Rotation paths and how fast each direction turns (degrees each step):
Each turn is a multiple of 5 degrees from 10 to 175, or 0.
Each row of a path follows its step; steps can be skipped.
path 1
step 3: [-0.03 -0.98 -1.79  0.45 -0.32 -1.15 -3.60 -0.38  0.68  1.29 -0.12  2.05
 -1.37  1.69  1.11 -0.29  0.72  0.19  0.70  2.35 -1.57 -0.98  0.44  1.71
  0.00 -0.87  2.84 -0.35  2.50  0.41  3.38 -0.63  0.20  1.05  0.14 -0.72
  3.38  0.08  1.82 -1.47 -0.21  1.32 -0.95 -2.03 -1.59  1.09  3.82  1.22
  0.63 -0.31 -1.77 -2.20 -1.01 -3.43  1.17 -0.16 -0.64 -3.12  1.78 -1.21
 -1.00  0.71 -1.59 -2.27 -3.94 -4.58  2.61 -3.69  0.17  2.40 -0.75 -2.43
  1.05 -0.19  2.60 -1.84 -0.97 -1.19  2.32  2.55 -1.29  2.54]
step 6: [ 3.45 -0.57 -2.61  2.14  0.52 -0.35 -0.76 -0.50  0.27  2.44 -0.26  1.31
  1.27 -0.45 -0.84  2.03  0.92  0.44 -0.15 -1.16 -0.39 -1.93 -1.46 -1.23
 -0.71 -1.34  0.40 -0.23 -3.58 -0.30  1.60 -0.93  0.14  1.50  2.04  0.65
  3.73  1.15  0.67  3.28 -0.79  2.53 -2.65  2.85  0.14  0.52  0.78  1.05
  1.47  0.11  2.38  4.41  0.21 -1.04 -2.92 -2.37  1.09  2.42 -1.15  2.97
  1.20 -0.19 -3.02  0.33  0.30  3.39 -2.39 -2.61 -3.43 -1.01 -1.35  0.10
  0.31 -0.86 -2.86 -2.51  0.55 -0.67  3.26  1.85  0.02  1.06]
step 8: [ 2.94  1.57 -2.09  0.58 -2.06 -1.75  0.72 -0.43  0.63 -0.55  0.62  1.46
 -3.45 -0.62  0.39 -0.59  0.86 -2.90 -1.41  3.25 -1.31  0.01 -2.81 -0.18
 -0.14 -0.71  0.21 -2.10 -1.52 -0.19 -0.71  0.67  2.64  0.76 -0.24 -3.53
  0.24 -3.27  1.86 -1.23  1.91 -1.13  0.05  0.36  0.31  3.46  0.45 -0.14
 -1.25  2.68  0.83 -4.58  1.45  2.05  0.37  1.30  1.28  1.92  0.94  0.77
 -1.13 -1.45 -1.63  1.39 -1.78  0.50  5.26  0.07 -0.48  0.18  0.86 -3.43
  0.25 -1.09  0.86 -1.67  0.90  1.72  1.77 -0.90 -0.76  4.29]
step 9: [ 1.51 -0.13  0.80 -0.87  3.10 -2.25  0.77 -1.15 -0.07 -1.24  3.53  2.33
  3.26  0.56 -0.63  2.64  0.58  0.67 -0.10  0.11  2.36 -1.81 -1.05  0.06
  1.27  0.37 -0.16 -0.29  1.32 -2.00 -1.07 -0.99  0.03  1.42  4.43 -0.07
 -1.47  0.85  0.91 -0.35 -3.20  0.71  3.62 -1.58  2.56  2.98 -0.94  0.28
  0.36  0.20  3.65  0.08  0.86  2.80  2.10  1.32  0.66 -0.08 -1.89  2.12
 -1.20 -0.51  1.51 -1.34  1.89  1.05 -0.81  0.13  0.75 -0.32  0.88 -0.62
 -0.05  2.41  0.34  0.77 -4.05 -0.96  0.69 -2.85 -3.02 -5.26]
step 11: [ 1.82 -0.74 -0.66  1.34 -1.19 -1.78 -2.00 -2.14 -0.79  1.01 -0.15  1.00
  1.05 -0.73  1.17  2.63 -2.12 -1.43  2.49 -2.09  1.03 -2.57  0.19  1.96
 -2.00  2.49  0.27 -0.30  1.39 -1.46 -0.69  2.97 -0.56  0.65  0.41 -0.22
  1.37 -0.21  2.69  3.44 -0.96 -0.72  0.66 -2.66 -2.98  1.26  0.12  1.49
 -2.40 -1.33  1.57  1.53 -0.63  3.14 -1.31 -0.78 -0.60  0.11  3.67 -1.52
  0.51 -0.23  1.18  2.58  2.35  2.85  0.35 -0.55 -2.00 -1.66 -2.88  0.93
 -0.50 -5.35  0.04  0.08  2.14  1.49  1.50  3.45  1.11 -1.62]
step 14: [ 0.70 -1.38  5.01 -0.33  0.74 -0.25  1.10 -1.33 -0.41 -2.06 -1.52  0.58
 -0.22  2.57 -0.72  1.64  1.46  1.09 -0.96 -1.84  1.45 -0.11  2.15 -1.95
  2.55  1.26  2.07  1.92 -0.76 -2.70 -1.54 -1.61 -1.32  1.15  0.32 -0.01
 -1.20  0.60 -1.00  0.85 -2.28  2.78  1.85  2.31 -0.51 -1.59  1.92 -0.83
 -0.69 -2.11  0.68  2.99 -3.88 -1.13 -0.68  3.40  0.20 -1.47  1.57  0.16
 -1.07 -1.63 -1.60 -1.80  1.40  0.81  3.47  1.70  0.19 -1.04 -2.69  0.51
  2.56  1.86  4.62 -0.30  0.19  0.68  0.19 -0.71 -2.71 -2.83]
step 17: [-2.63  2.85 -0.74  1.10  2.05  1.53  1.07  1.23 -0.85 -1.63  0.34  0.15
 -1.76  2.92  0.99 -1.11  0.08 -0.05  1.99 -0.48  1.57 -1.95  1.54  0.19
  0.09 -3.06 -1.20 -1.18  2.29 -0.20  0.47 -0.37 -4.32 -1.52 -2.42  2.75
 -1.11  0.35 -1.35 -2.03 -2.37 -1.76  1.25  3.11  2.94 -0.23  1.70 -1.45
  0.05  1.55 -0.35 -1.90 -1.47 -2.65 -2.58  0.59 -2.42 -2.03 -0.17  2.78
  2.90 -0.23  2.24 -3.35 -0.81  1.83 -2.42 -0.36 -0.32  1.90  2.12 -0.87
  1.29 -1.66 -1.90 -0.38  2.07 -0.99  1.99 -0.06 -3.40  1.19]
step 21: [-0.17  1.12 -4.43  3.60 -2.39 -2.54 -4.34  1.14  2.97 -0.26  0.80  0.23
 -0.01 -1.39  1.59 -1.19  0.38  0.54 -1.04 -2.74  1.55  0.71  0.42 -0.98
 -3.40  2.34  0.94 -1.83  0.17 -2.26  1.14  0.28  0.26  1.42  2.30 -0.25
  0.73  0.35 -0.30 -1.45  1.21 -0.78  2.09  0.15 -1.38 -1.40  0.86  0.93
  3.15 -2.64 -0.34 -0.46  0.53  0.71  0.91 -2.56  0.06  1.24 -2.27  3.78
  0.16  2.60 -2.10 -0.39 -0.11 -0.10 -0.81 -2.34  0.31  0.10 -1.40 -0.59
 -4.46  3.18 -1.48  0.00 -2.36 -0.33  0.95 -1.34 -2.73 -2.21]
Speeds:
[ 0.27  0.27 -0.05  0.47  0.26  0.47 -0.18 -0.29  0.55  0.31 -0.50  0.40
 -0.39 -0.14  0.02 -0.24  0.20  0.00  0.53  0.34  0.30  0.11  0.13 -0.36
  0.12  0.22 -0.44  0.77  0.19  0.23  0.75 -0.04 -0.12  0.70  0.31 -0.11
 -0.80 -0.03 -0.16 -0.60  0.19 -0.45 -0.17 -0.07  0.71  0.03 -0.37 -0.04
  0.25  0.88  0.70  0.24  0.26 -0.49  0.02 -0.58  0.05 -0.71 -0.17 -0.61
  0.55 -0.39 -0.05  0.37 -0.21 -0.41  0.35  1.08 -0.14 -0.24 -0.05 -0.45
 -0.28 -0.17  0.80 -0.24 -0.17  0.29  0.76  0.44 -0.09 -0.18]
70
[-0.06  0.22 -0.11  0.46 -0.69 -0.01 -0.20  0.78 -0.61  0.34  0.61 -0.23
  0.09 -0.47 -0.46 -0.26 -0.61  0.33  0.15 -0.73  0.43  0.19  0.24 -0.22
 -0.43 -0.52  0.20 -0.72 -0.71  0.04 -0.25 -0.25 -0.41  0.18 -0.02  0.24
 -0.57 -0.26  0.01 -0.26  0.01  0.42 -0.03  0.18 -0.20  0.26  0.05 -0.18
  0.20 -0.09  0.58  0.21 -0.20  0.08 -0.19  0.50 -0.12 -0.40 -0.46 -0.31
 -0.16 -0.01  0.57  0.17 -0.75  0.54 -0.22  0.85 -0.20 -0.22  0.54 -0.19
 -0.09  0.48  0.03 -0.93 -0.44 -0.74  0.03 -0.64 -0.87 -0.14]
90
[ 0.32 -0.45 -0.14 -0.05 -0.55  0.10  0.07  0.66 -0.05  0.97  0.45  0.85
 -0.65  0.17 -0.43  0.10 -0.27  0.59 -0.43  0.17 -0.07 -0.34  0.21  0.23
 -0.45 -0.31 -0.42  0.67  0.40  0.42  0.36  0.48  0.51  0.17  0.10 -0.91
 -0.26 -0.70  0.07 -0.27  0.59 -0.03 -0.77 -0.24 -0.23 -0.23  0.45  0.36
  0.13  0.63 -0.32  0.18  0.07  0.29 -0.06 -0.30 -0.48  0.53 -0.07 -0.08
 -0.69  0.71  0.02 -0.37  0.17 -0.02  0.41 -0.29 -0.06 -0.27  0.02  0.45
  0.26 -0.18 -0.03  0.21  0.64 -0.29  0.00 -0.16 -0.72  0.40]
145
[-0.28  0.05 -0.26  0.35  0.60 -0.01  0.37  0.02 -0.40  0.54  0.05  0.24
  0.28  0.13  0.06 -0.47 -0.83  0.24  0.05  0.68  0.35 -0.26 -0.18  0.07
 -0.08  0.68  0.18 -0.06 -0.84 -0.09 -0.23  0.43  0.02 -0.20 -0.51 -0.55
 -0.28  0.73  0.41  0.00 -0.14 -0.21 -0.32  0.26  0.33  0.07  0.11 -0.23
 -0.05 -0.11 -0.03 -0.34 -0.21  0.91 -0.53 -0.24 -0.86  0.41 -0.04  0.54
  0.59 -0.66 -0.27 -0.63 -0.10 -0.42  0.35  0.33 -0.23  0.25 -0.17  0.90
  0.33  0.84  0.52 -0.05 -0.56  0.08  0.53 -0.29  0.50  0.32]
45
